Rotation paths and how fast each direction turns (degrees each step)
Each turn is a multiple of 5 degrees from 10 to 175, or 0.
Each row of a path follows its step; steps can be skipped.
Path 1:
step 3: [ 25  59 -59 -23  18  29  -8 -27 -19  18  16   6 -27  -7  32  22 -48  24
 -40 -32 -31  -1 -13   7  48  -8  -3  -1  25 -18   3  -1  -8 -15 -22 -16
  25  -8 -32 -16  24   0  27  19 -16  45   0 -11 -38  28   1  21 -13   3
  35  15  29  25 -30  21 -19  -1  64  -3   2  -9  22  26]
step 6: [-24  -2   0  13   8  23 -17 -10  -2  23  16  19 -28 -71  34 -16  -4  -9
  34  29 -21  -3 -13   7  21   3  17 -22  32  -4 -24 -32  28  34 -46  24
 -25 -20  -4 -47  -8 -47  37   1 -14  13 -47  66 -19  -9  -9   7   3  -7
 -14 -21  26  11   5 -25  -8  33  35 -23  20  11 -12  43]
step 7: [ 10  27 -42  -5  34  -1  -6 -22  11 -11 -19  12  25 -40 -27  -9  -1  82
  26  45 -19 -19  42 -48  13 -22  37  15 -12 -11  35   4 -18   7  42  -9
  22  10  14  -9 -32  16  10  34  18  38  16  -7 -15  32 -11 -24  28  10
 -11   6  27 -33  12 -45 -12  27   8   6  17 -20  26   1]
step 12: [  8  -9  14  18  14 -10 -13  20  -7  25 -30 -41  29 -18 -15   7  -2  23
  18  38   7  22  12 -22 -33  13 -63 -15  24 -15 -62  18  41  -7  12 -19
 -15  -9  10 -16 -14 -22 -19  45 -29  -3 -13   3 -16  53  -1   1  16  43
 -18  -2 -28  49   3  23  14  32  -8  16  26 -63   7 -16]
step 14: [-11 -30  -8  16 -11 -24 -13  20  -1   3   7 -11 -57   8  10 -11   1 -30
  -1   7  52 -31  -4   5  32  42   6   8   8 -25  34 -23   1  -3  17  40
  11   9   2  29  12  -1 -23 -27  20  13  26 -20 -35 -58  15 -43 -21  37
  67  11  19   4 -14  30   9 -38  30  42 -14 -26 -34  25]
step 22: [-14  13 -14   8 -14  38 -31 -35 -10  -4  32   0 -18 -73 -16  32 -37  -5
 -37   6  23 -29  -4 -16 -10 -22   4 -28 -25 -38  15  12 -52  34 -12 -44
   4  -3  -6   4  21 -32  35 -11  -6  21  19  29   5 -27   2 -18  -1  15
 -32  19  30 -38  18 -27   7  44  -3 -13   5  30 -17 -46]
step 24: [ -5  -5   8   1   6  42  17  37  -3 -31 -20  -4  31  16  -7  23  -1   4
  58  29  -6  57 -23 -10 -24 -27 -16  28 -12  18   5  19 -17  19 -43  -5
 -40  -3  -6 -54 -38  -3 -17 -11 -20 -21 -24  -4  27   7  53  -6   2 -24
  25 -29 -15  20  41  -2 -21 -38  56  -6  -6 -17  32  -1]
step 25: [ 43 -19  37 -49  18  27 -22  -7 -15 -47   2 -16   0  -7  17  35  11  34
  17 -44  -3 -11  -6  31  -4 -14  -5   4   8 -48  21   8 -26  25  25  16
   6  13 -31   1  -9  25  10  30 -23  -2 -21  37 -22 -47  24  15  52  27
  -5  -6  16 -43  19   3  -6  15  15  17  23  37 -43  38]
[  0  -2   3  -3  -4   1  -2  13   0   3  -6  10   7   3   5  12   3   8
  -5   0  -1   7   6   1  -4   1   3   2   9  -9  11   2  -2  -2   2  -2
  -3  -2  -9 -11   4   5   0 -23  -5  -2   2  -2  -7  -1   2  12 -11  -1
   9   2  -1  -5 -11  -7   6  -3  -4  10   4  -4   2   3] -> 70
[ -4   8  -3  -6  -9   6  -7  -5  -2  10   6  -8  14   5  -2  -5   2  -3
  15   2   3   2   7  -2   0   1  -3  -7   1  -2   9  -5   2   7  10   8
  -4   2  -1  -3 -10   0  -5   7  -5   8  -1  11   2  -2  -2   0  -2   4
   5  -4  -4   6   8  -3   5 -10  -7   3  16   4   8  12] -> 60
[  2   5   6  -8   3  -2  -2   8   6  -5   6   9  12  -6   9   0   1   8
   3  -1   2  -7   1   2   4   6   3   1 -14   3  10  -4  11   1   6  -7
  -1   3  -9   1   3  -3  -1   2   3   7  -2  -2   5   7  -9  -8  -7   5
 -10  14  21  -1   1   4   3  -3  -7  -4  -7   4  -1   2] -> 115
[ 15  -2   0   0 -10  -4  -8   6   0   1   9  -2   5  -9  -4  -4   0  -6
   4  -9 -10   8   2  -7   3   2  -3  -9   5   9 -14 -11   4  -3  -2   0
   5  -4 -10 -11   3  -4   5  -8   1   7  -3  -7  -3   5 -11 -13   4  -1
   9  -8  -3   2  -4   5   1   0   5   0  -5  -7   1   6] -> 125
[ -4 -15   8  -5   2  -1  14  -6   1 -10   2  -7   3   9   1  -5  -3  -5
  -4 -11  -3   6  11  -7  -1   7   2  -6   1   7  14  -7   4   0   0   5
  -3   0  -5   5  -1  -1  -2 -11  -8  -4  -3   3 -10  -5   2   1  11 -11
  -9   1   6   7   1   4  -2   3   5  -1   2   9 -12   5] -> 70
[  6   8   0  -9   7   1  14  12   3  -3   4  -3   0   2 -16  -4  -1   9
   2  -6  -7  -1   8  13 -11   5   0   4   4   1  -2  10   4  -1   2   4
   1   7  -2   2   9 -14   4   0  -1  -4   3  11  -9   2   4  -7  -2   0
  -2  -2  -4   2   1   3  -1 -10   2  -3   3  -4  13  -9] -> 90
Path 2:
step 4: [  4   5  -8 -34  13  13  11 -24  -2 -12  -7  -6 -35   8  15  19 -13   8
  39 -50  -3  27 -21  23 -39  24  33  24  31 -30 -42 -11  23 -27  33  56
  17   5 -36 -13  -9  23  69  45  33  22  12  14  40   3 -19   9 -55  -2
   3 -32   1 -16 -20   5  33  10  27 -13   8 -18  12 -26]
step 5: [-30  36  13  -8  -1   4  36 -20  26  25  -8 -30  -7  45  37 -20 -33  16
  32   3  36  11  20 -10   7  21  14 -22 -18  11 -46 -29  -4 -16   0 -15
  28 -11  24   1 -27 -13   7  35  39  16  13  37  10  15  50  32  -9 -33
 -44 -10 -30 -11 -42 -23  44  14   6  -4  50  -5  17 -56]
step 9: [ -9 -21  25  -6  -5  28  37   0  25  -4  -1 -22  -4 -10   0  19 -43  -6
 -18 -24 -18 -10   5   6   8 -34  46 -23 -36   7 -11 -45 -36  47   2  19
  53   8  20   2 -10   1  29   6  15  71  19  -8  25  28  39  37 -34 -44
  -3 -33 -15  15  29  15   2  19  39  -2  32  32 -32 -41]
step 11: [ 33 -32  12  20  67  -9 -15 -22  -3  37   8   2   5  21 -17   6  -7  60
 -11 -16  -7  -1 -12 -31  -8  26  32   7  16  -4 -27 -53 -44 -41 -29   3
 -32  -2  25 -22 -16 -38 -23 -11  17  -4  21  11  22  27  26   4  -7 -27
   3 -30  25 -37   0  40  50  41   2   5  -7 -31  31 -33]
step 16: [ 25  44   5 -28  27  32  22  12   8   6  20  11 -26 -18 -16 -10  -6  32
   5 -61 -21 -28 -17 -13   2  22  22   0   4  35  14 -53  17 -17  34  36
  16   4  -2 -33  20  20  19  23 -14   2   6 -41   4  -3  44 -16 -26 -17
  34 -10  31  -8   2  -5  23  31 -24  37  -1  55  76   5]
step 18: [ -6 -21  26 -16 -15 -10  -7  -7 -46  -9 -10   7  -2  27 -31  35  -4  19
 -15  -5 -36  12  13   7  18   7  40  -9 -29   6   5   5 -49  17 -40  25
  29 -21   6 -20  10  27  65  22 -14  45  16 -16  25  20  30  36  -4 -20
   1 -21  -2 -32  24  10  19  13  76  41  -4  33 -32 -40]
step 24: [ -3  46 -26   6 -20  36   6  27 -32 -13  12  19 -29  36 -31  14 -22  14
  19 -30 -47  -5  17  -9 -16  54  -2 -21 -22  35 -18  49   2  20 -28   9
  21 -30  15  -6   8   1 -44  46  15  25 -33  -3  29  10  36   6 -18 -25
   9 -39  17 -31  17 -16  35  15 -23  22  14  41  53  -3]
step 25: [ 35  -1  11 -13 -28  21  45  11  23  10 -12   1   8 -40  14  -5   2   9
   3 -45 -16 -18 -11  -4  36  10  30  10  32  57 -41 -27  -6 -30  -9  21
  25   0  -4 -42   8   8  10  32   6  19  35  -5 -32  18  -3  -4 -28 -34
  37 -70   1 -47  25  14  30  -1 -19  16  15  40  44  28]
[ -9 -13  12 -14   1  -6   1  -8   2  10  -3  -6  -6   6  -6   3   7  -8
 -10   2  -8   1  -7   2   2   4   3  -1  -3  10   7   6   0  -3   0  -3
  -2   5   3   3  10  -3  -3   2 -13  -4   6  -7  -4  -1   9   0  -8 -10
   4  -5   2   6   9   4 -12   3  -3  -8   2   7  -4  -3] -> 40
[  5 -11 -14   7  -5   5  -7  -3  -2  10   3   6  -5 -10   5  -1  13   6
 -11  -1   9  -6   0   7 -12 -12   0   6  12  10   0   1   0   3   8  -8
  -8   5  -5  -6   1   4   8   3   0   3   4  -1   0  -2   4   0  -4  -8
  -4  -3   6   0  -5 -10   2   2   1   1  -9   8   4   1] -> 80
[ -4 -10  -3   2  -1   2   1   1 -14  -2   2 -13   1 -15  -1  -3   3  -6
   6  14  -4   3   0  -5   3  -4   6 -11   4   4  -2  -3   0  -8   8   6
  -8   3   8   7   2   4   1   7  -2   6   2  -3   0   6  -4  -8  -3   6
   1 -15   3   3  -7   2  -3  -6   4   4   7 -14   8   9] -> 175
[  9 -13   9  11   5   1  -9   4  -2   5  -2   2  -8   6  10   3  -1  -8
  -5   6  -9  -1   4  -8  -2   0   5   8   2   0  -3 -17  -5   7   2   6
  -2  -9   1  -3   2   4  -4  -5 -10   4  -1  -1   5   3  -5   5   4   5
  -2   3   7   5   2   3   4  10  -1   4   1  -4 -22   6] -> 40
[ -4   4 -10  -5   0   5  -9   2  -4   0   0  -2   0  -7  -2   0  -3   7
  -1   3  -2   7  -9   1  12  -4   1   3  -9  -4  -3   9  -3   7   3   3
  -1  -7  14  10  -1  -4  -4  -1  11  -4  -4  -2   6  14   1   1  -3  -8
  -9  -5   9   0   9  -9  -3  -2   1   9  -9  10 -17   0] -> 120
[  4  -2   0   3   8   0   7  16   3  -7   5   2  -5   9 -13  -8   4  -7
   0 -10  -1  -3 -11  -8  -3   0  -2 -10   4   0  -1   5   7  -2   3  -1
  -7   5  -3  -6  -7  -2   2   1   0  -4  -6  15  -4  12  -2  -4 -10  -6
  11  -4   6   5  -8   5   3   0  -6   7  -7   4  -8   5] -> 85
[ -2  -2   3   3   1   6   2  14  -3   8   5   1  13 -15  -3  10  -8  -3
  -8 -11  -3  -8   4  -4 -10  -3  -8 -15   4   0  -1  -2   0   2  -4   6
  10   2   6  -1   7   7  -5   3  -6   5  -4  -8  -1   0  -7   0   6 -12
   3   7   3  -5  10   6  -1  -9  -4   7   3   8   2  -2] -> 45
[  5   6  -5  -4  -2  -3 -10   3   6  11  -3  -1   4   1   4   4  -8   5
  -6   9  -4   2  -1 -12  -6  16  -1  -5   9   8   1   9   1  -5   5   5
   6  -6  -3   7  -8   4   1   4  10  -6   7   0   3 -13   0 -10  -4  -5
   6   0   0  11  -9  -3   8  -7   1  -6   7   3 -11   3] -> 40
